0: [ 34 -24  35  28 -11 -15 -13  32   3  -6   6  20  10 -41 -17  32  -2 -17 -39   0 -17  39 -70   5  -8]
1: [ 15 -20  32 -62  32  40 -48  -2  58  33   6  34   9   5  30  30 -25 -27  19  27  -8  -4 -12  18  30]
2: [ 16 -18  12  21  40  25 -21 -41 -49  -5  -4 -28 -18  -5 -24 -35 -39  21  12 -57 -68 -62  26 -33   1]
3: [ 20 -31 -12  12  10  24 -10  16  -2  26 -16  27 -10 -20  20  80   1  30  -7  48 -15 -34  -6 -14  27]
4: [  8  23 -30  -1  -6  27   1   4   6 -21   6  -6   8  11  32   1   1   3  39   2   8 -23  66  62  19]
5: [-54  28 -19 -50 -19  12  -2 -33  22  14 -24  32   6   5 -19  14  -6   1 -44  59  38  74  -7  24   1]
6: [ -3  33 -39  22 -56  40  20  36  13   8  -8 -37 -25 -62  20 -27  11  -3 -28  25   8  10  24 102   6]
7: [-60 -21  24 -16   2 -19 -41 -26  18  -3 -28 -17   0  75   3  80 -29  12   4  18  92  22  61  17  -5]
8: [-47  29 -15 -28  13   9  29  18  19   0  76 -52  20   3 -11 -19 -40 -51  61  -4  85   5  16 -56 -46]
9: [ 56  20  40  21  69 -14 -37 -38   4 -15   2 -25  38 -16 -15 -36 -13  -1  -9 -64 -39 -29 -78  16  -7]
10: [ 27  79 -36  20  58  35 -10  13  -1   6  43   4  46 -50  31 -40 -21   0  13   2  -3 -29  21  24  -5]
11: [ 12  46  10   1  -5 -36  26  15 -12 -26 -52 -11  26   8   9   8 -27 -22  16 -23 -31   5  55 -44   8]
12: [-29  44  -5 -39  39   7  -4 -62 -19  16 -49  54  24  50  -6  21   3  15  18  48  18  -3  64 -57  21]
13: [ 36  25  -8  17 -23  -4   5 -41 -32 -38 -35 -38  16 -51  -7 -32  18 -31 -10 -13 -11  24  -8  51  16]
14: [-82 -20   7   3  -1   7  -6  26   5  46  45  28 -33 -31 -17   0 -39  27 -39  56  12   7 -25 -31 -28]
15: [ 100  -26   22  101 -105  -48   56   70  -36 -101  -19  -45    1   54   -1   36   47    2    2 -108   10   50   18   -3   29]
16: [ 18   3   6 -21  11 -19  36  21   1  18  29   8 -24 -35 -25 -46  50  15  -9  -5   0  -2 -65   0  -4]
17: [-13   1  10   4 -28 -21   0  43   3  32  30  -2 -19  41  29  25   1 -39   0  47  45  31  21 -30 -34]
18: [-31  37  -7  41  23 -51 -26 -49  -8  33 -45 -25 -14  10   8 -44 -23  23  28 -28 -51 -86 -27 -33   2]
19: [ 43   7 -41 -68 -26  24  14 -34   2  16 -26   9  35 -12  26  16  40 -36  21  33   1 -32  -4  -9   7]
20: [-23 -38  -8 -19 -11  -3  -5  -6   5 -21 -36  46  31  37  26  35  16  20   7   3  -6  28  11  90  23]
21: [ 30  39  20  11  50  -5  22  57  11   0  15  36  28 -36  12   7  -3   0  27   7  49  31   5  52  19]
22: [  43  -23    6  -96    5   -6  -14  -51   60  -13  -43   33   64  -18  -47    3  -12  -15  -28  -23  -39   88 -103   17   29]
23: [ -14  -14  -31   26   -3   36  -47   19  -27   -8  -11  -29  -71  -81   -1  -78  -24  -30  -38   54 -127  -48  -96   10  -15]
24: [ 69   2  62  21  48  25 -39   9 -23 -17  64  31  26 -70 -19  25 -23 -70 -59  18  12  64 -45   2 -26]
25: [  48   -2    1   -4 -115   -8   69   25   12  -81  -27  -49  -34   74  -22   15   44   14   10  -29   44   67   79   24   33]
26: [ 25  -1  20 -21  81  10 -31 -37 -13   7 -35   0  -1  20  15 -78  23  21  23  -3 -50 -39 -52  15  -2]
27: [  3 -48   2   9  11  13 -22 -49 -41   6   6 -32  -1  26  -3  13  -5 -13  42 -31 -16 -73  15 -74 -17]
28: [ -8 -15  21  28  34  -7  -9  24 -23  36  52  15 -12   2  17  18  25  -5   6  14  42 -20   2  -7 -26]
29: [-34 -16   6   9  28 -16 -27 -21 -20  78  39  24 -12 -14   0  35  14 -24 -24  38  55 -42 -27 -46 -33]
30: [-21  11 -31 -73  10 -22  -2 -40  37  37  40 -18  44   5 -15  17 -12  11   1 -14  30 -29   5 -50 -15]
31: [ 17 -36 -17  -4  -3   8 -25   0  -3  31  39  44  17 -55 -13 -14  18 -52 -47  20 -14  20 -85   1 -30]
32: [-27  29 -11  38  25 -42 -21 -46 -11  26 -43 -20 -10  22  12 -46 -20  31  29 -24 -42 -80 -18 -32   1]
33: [-36 -31 -14 -18 -51   2  -9  34  10  56 -17  27  -6  14  49  35  22 -24 -20  63  37 -22   2   6  -9]
34: [-88   0 -11  38 -29   7  13  82  23   0  34  10 -43   9  35 -37  33   8  62  10  -4  -6 -17  20 -24]
35: [ 28   5  19 -27  83  -1 -26 -39  -8   1 -19  -3   4  17   9 -81  13   9  29   3 -40 -20 -58  16  -6]
36: [ -8  30  -5   2 -31   7  47  29   9 -14  -5 -31   8   3   1   5  -9  39  22 -64   5 -29  58   7   6]
37: [-19   6  83  72  62  19 -39  30 -39 -23  12  37   2  89   4   3 -24  34  66 -26  55  25  75  -6  -6]
38: [ -3 -36 -22 -56  32  23  22  38   5  45  16  75   1 -43  -5 -15  41   6 -36  81   3  20 -77  -7 -31]
39: [-39  10   6  25   4  25  18  18 -13  -2  60  17   2  56  12 -23   8  42  63 -24  50  -6  97 -33 -14]
40: [ 23 -10 -34  -9 -65 -13  15  -3  23  14 -47 -25 -30 -40  14  13  10 -10 -40  28 -56  -8 -24  37  24]
41: [  42  -19    1  -89   11  -14  -16  -59   62    3  -36   22   57  -17  -48   -5  -16  -17  -28  -33  -47   90 -107   18   25]

[  7  -4  16 -23  56  15 -15  -6 -17   1  16   2   9 -14  -1 -40 -56  19  15 -28 -41 -27  30 -12   0] -> 2 35 26
[ 14 -10  20  15  66  35 -54 -41 -40 -16 -32  11  -8   5  -2 -12  -5  60  21 -39 -78 -70   3 -20  33] -> 2 26 32
[ -62   31  -36    5 -120   15   36   29    5   -4  -35  -23  -80   27   12  -38    5   26  -27    0  -12   13   88  -34    5] -> 36 25 6
[-11  50  16   0 -23 -20  12  37  13 -22  11 -24 -17  37  25  -1 -11 -20  -2   4  44  38  29 -32 -14] -> 17 11 36
[ 27  -9 -39 -22 -58  -4  18   5  26  17 -39 -26 -32 -51   8  20   5 -10 -45  24 -42  -7 -29  32  25] -> 40 6 13
[  9  30 -12  11  23  39 -16 -15 -18 -42  -9 -35 -14 -20 -41 -22 -29   5 -19   9 -37 -27 -10 -24  19] -> 2 13 11
[ 15 -51 -50   3 -39 -24   2   8  -5  33 -34  -6 -30  -2   5 -22  73  67 -51 -26 -24 -45 -12  39  28] -> 40 16 3
[  19  -42   37   -5   -6  -34    7    0   23   51   -7   55   14  -69  -53   75   29    0  -51    4   15   88 -103   34    9] -> 0 31 22
[ -7 -40 -23 -50  32   3  32  39   1  37  21  83   0 -30  -6 -19  39   5 -36  82   4  19 -82   1 -18] -> 38 31 16
[  2 -56   5  19  31   2  -2  26   9  11  75  35  26  22 -10  -7 -29 -13  63  -6 -15  -3   0 -52 -22] -> 28 27 39
[-34  20  -6 -12  14   7  28   7  22   7  79 -54  28   7 -16 -16 -40 -51  53  -5  77  -1   4 -63 -58] -> 8 30 17
[-17  41  -3   7 -13  -7  37  39  26 -12   7 -35  10   8  -1   8 -23  30  16 -52   6 -21  50  14  13] -> 36 4 11
[ 21  -7  15 -12   5 -18  31   8   3  26  21   5 -25 -29 -21 -40  46   5 -11 -11  -7   3 -67 -11  -6] -> 16 0 31
[  -4   -4  -22   20    1   34  -48   12  -22    2  -16  -33  -58  -77    0  -84  -22  -30  -34   38 -127  -51  -94    7  -14] -> 23 40 31
[ 53  -1  36 -10  -5  13  28 -19  -6  10 -39   9 -43 -16 -17 -26  37 -21  21 -10 -63  -3 -54 -61  14] -> 16 26 35
[ 31 -19  22  27 -15  -6 -16  38   2   6   8  18  15 -49 -23  36  -1 -30 -29  -1 -21  47 -65  10 -12] -> 0 31 24
[ 23  28   4 -32  59 -16 -23 -36  46   8  40  -2  93  26 -13  15 -39  -6   5 -34  41  22   4  20 -13] -> 30 21 1
[  4  36  16 -74  68  21 -24 -47  36  39  56 -36   5  -2   2 -39 -41 -34  28 -24   5 -66  20 -64 -14] -> 30 27 8
[  6  15 -29   0  -7  35   7  12   4 -18   4  -3  18  11  23   2  -5   2  42   6   3 -29  69  57   7] -> 4 36 20
[ 22  28   1 -42  66 -21 -28 -37  37   9  31  -9  83  19 -14   9 -44  -8  17 -29  27  27  12  16 -17] -> 30 1 21
[ 27  32 -12  17  -3   6   9 -34 -45 -38 -36 -36  19 -51  -5 -33  10 -26  -7  -8  -4  18  12  55  14] -> 13 4 6
[-43  -6  -2  34 -72 -72  73  10  -8   7  14 -29 -10  30   4 -20  33  18  21 -41  61   9  16  12 -19] -> 36 17 34
[ 15 -39 -17   4   3   6 -18  10  -4  22  35  38  22 -51  -9  -7  31 -55 -50  29  -8  25 -79   6 -26] -> 31 0 38
[ 11  10  15   6   8  24  24 -24 -25 -43 -13   9 -31   1 -83 -24  14  50  19 -43 -62  16  -3 -51  45] -> 2 16 11
[-21 -41  -6 -10  -1  -7  -6   7   4 -24 -39  33  31  41  19  47   6  22  17   4  -4  35  11  91  23] -> 20 4 7
[ 28  24  -6   9 -10  -4   2 -33 -37 -49 -26 -31  11 -46  -4 -25  13 -33  -1 -10  -5  22  -2  50  11] -> 13 4 40
[ 31 -32 -34 -20 -26 -24 -11 -27 -17  47 -65   5 -34  -2  25 -46  51  48 -37 -31 -71 -27  -7  51  33] -> 40 26 13
[ 23 -35  -8  21  21  25  -6  14 -12  19 -23  31  -3 -12  15  76  -1  29  11  32 -17 -27 -12 -22  23] -> 3 28 1
[-29  48   1 -35  40  23  -3 -59  -7  12 -37  54  26  52  -8  31  12  18  21  52  17 -11  56 -56  17] -> 12 30 19
[-21 -38  -5 -11  -6 -12  -1   7  10 -27 -43  39  37  35  24  43  13  20   8   5  -4  32  13  81  23] -> 20 4 5
[ -2  55  11   3 -26 -23  17  34  16 -17  15 -24 -10  31  24  10 -20 -19  -2  -2  55  39  38 -28 -14] -> 17 11 36
[-15 -22  10  29  51 -13 -16  19 -23  38  48   8 -10   8  18  18  32  11  12  19  38 -15  -3  -7 -25] -> 28 29 17
[ 32 -25 -26 -14 -21 -24  -7 -30  -9  42 -58   2 -24  -5  31 -49  62  47 -33 -25 -71 -26 -10  59  32] -> 40 26 13
[ 103  -28   15   98 -102  -42   56   56  -25  -95   -9  -37   -1   48    3   29   60    6    7 -112    3   51   19   -1   23] -> 15 25 36
[ 28  19  -3   0  -4 -11  11 -38 -33 -51 -39 -29  23 -43  -7 -13   9 -25 -11 -13  -4  24  -5  54  21] -> 13 4 40
[-38  -8   5  16  37 -15 -29 -28 -12  75  47  27 -19 -19   5  37  15 -20 -18  40  45 -35 -16 -39 -25] -> 29 28 14
[-81   0   4  44 -30   3  12  86  16   4  31   5 -42   5  42 -49  32   7  62   8   4   5 -12  20 -23] -> 34 28 17
[-35  -6  36  16 -47  24  20  55  15 -13  26  27  -8  13   6 105  12 -38 -13  50  96  80  59  11   0] -> 17 7 33
[ 60  20  58  35  44   8 -39   9  -9 -14  63  15  25 -59 -21  27 -18 -71 -54  17  21  78 -39  10 -22] -> 24 0 31
[ 16 -10  15  11  51  35 -63 -46 -43  -5 -40  16  -9   3  -1  -3   2  55  15 -38 -75 -64  -2 -23  48] -> 2 26 32
[ 25  -7 -47 -13 -76 -14  14  15  24  10 -55 -27 -41 -38  14  15   8  -6 -33  20 -50  -6 -22  32  40] -> 40 6 13
[-32  -9  33  13 -55  20  17  55  12 -18  22  35  -7   6   6 109   5 -31 -11  55  95  67  52  13   1] -> 17 33 7
[-39   1  -2  27  14  21  14  18 -11  -7  55  20  -7  50  12 -20  -6  32  71 -16  43 -22  93 -22  -3] -> 39 4 37
[-56  49  11 -22 -70 -33  62  56  55 -18 -31 -54 -35  52   3 -41 -25  71   3 -28  42  39  38  32   8] -> 36 25 34
[ 13  19 -29   7 -11  45   6   8  12 -24   5 -13  10   7  24   4   3   1  40   3   2 -20  68  61  19] -> 4 36 6
[ 59  22  42  24  70 -31 -39 -32   7 -11   4 -26  39 -20  -6 -37   6  -7 -24 -64 -35 -22 -84  14  -2] -> 9 35 26
[  9  -5  15 -21  57   3 -12   0 -13   7  20   7   4 -18 -12 -46 -52  14   5 -20 -49 -31  15 -13  -6] -> 2 35 26
[-85 -21  -5   9  -4   5 -16  25  -4  51  39  25 -45 -33 -19   0 -45  17 -35  51   5   1 -16 -29 -29] -> 14 29 28
[  0  39  15 -77  72  20 -25 -42  39  44  61 -34   4   2  -8 -56 -44 -30  41 -30  -3 -80  16 -59 -30] -> 30 8 27
[ 16  10   7  -8  20 -25  34   7   9  26  30   7 -28 -20 -17 -61  46  10 -12 -17  -7  -5 -75 -15 -13] -> 16 31 35
[-87  -2  -4  33 -34  12  16  78  20  -4  22   5 -46   5  30 -56  38   6  59   8  -6  -1  -5  34 -24] -> 34 28 4
[  19   28   -3  -29    3   22   15  -30   -8   36   26  -17  -50  -50  -23 -106   26  -58  -14   31  -32   -8  -49  -29  -34] -> 16 31 35
[-24 -21 -11 -20 -44   3 -21  20  14  59  -3  32  -4  19  55  33  30 -28 -18  63  30 -27   2   1 -14] -> 33 17 28
[  -2  -40   13   -2   34   -2  -36    4  -10   40   80   48   36  -70   -5  -24   10  -66  -25   -2  -27   17 -114  -18  -57] -> 31 0 24
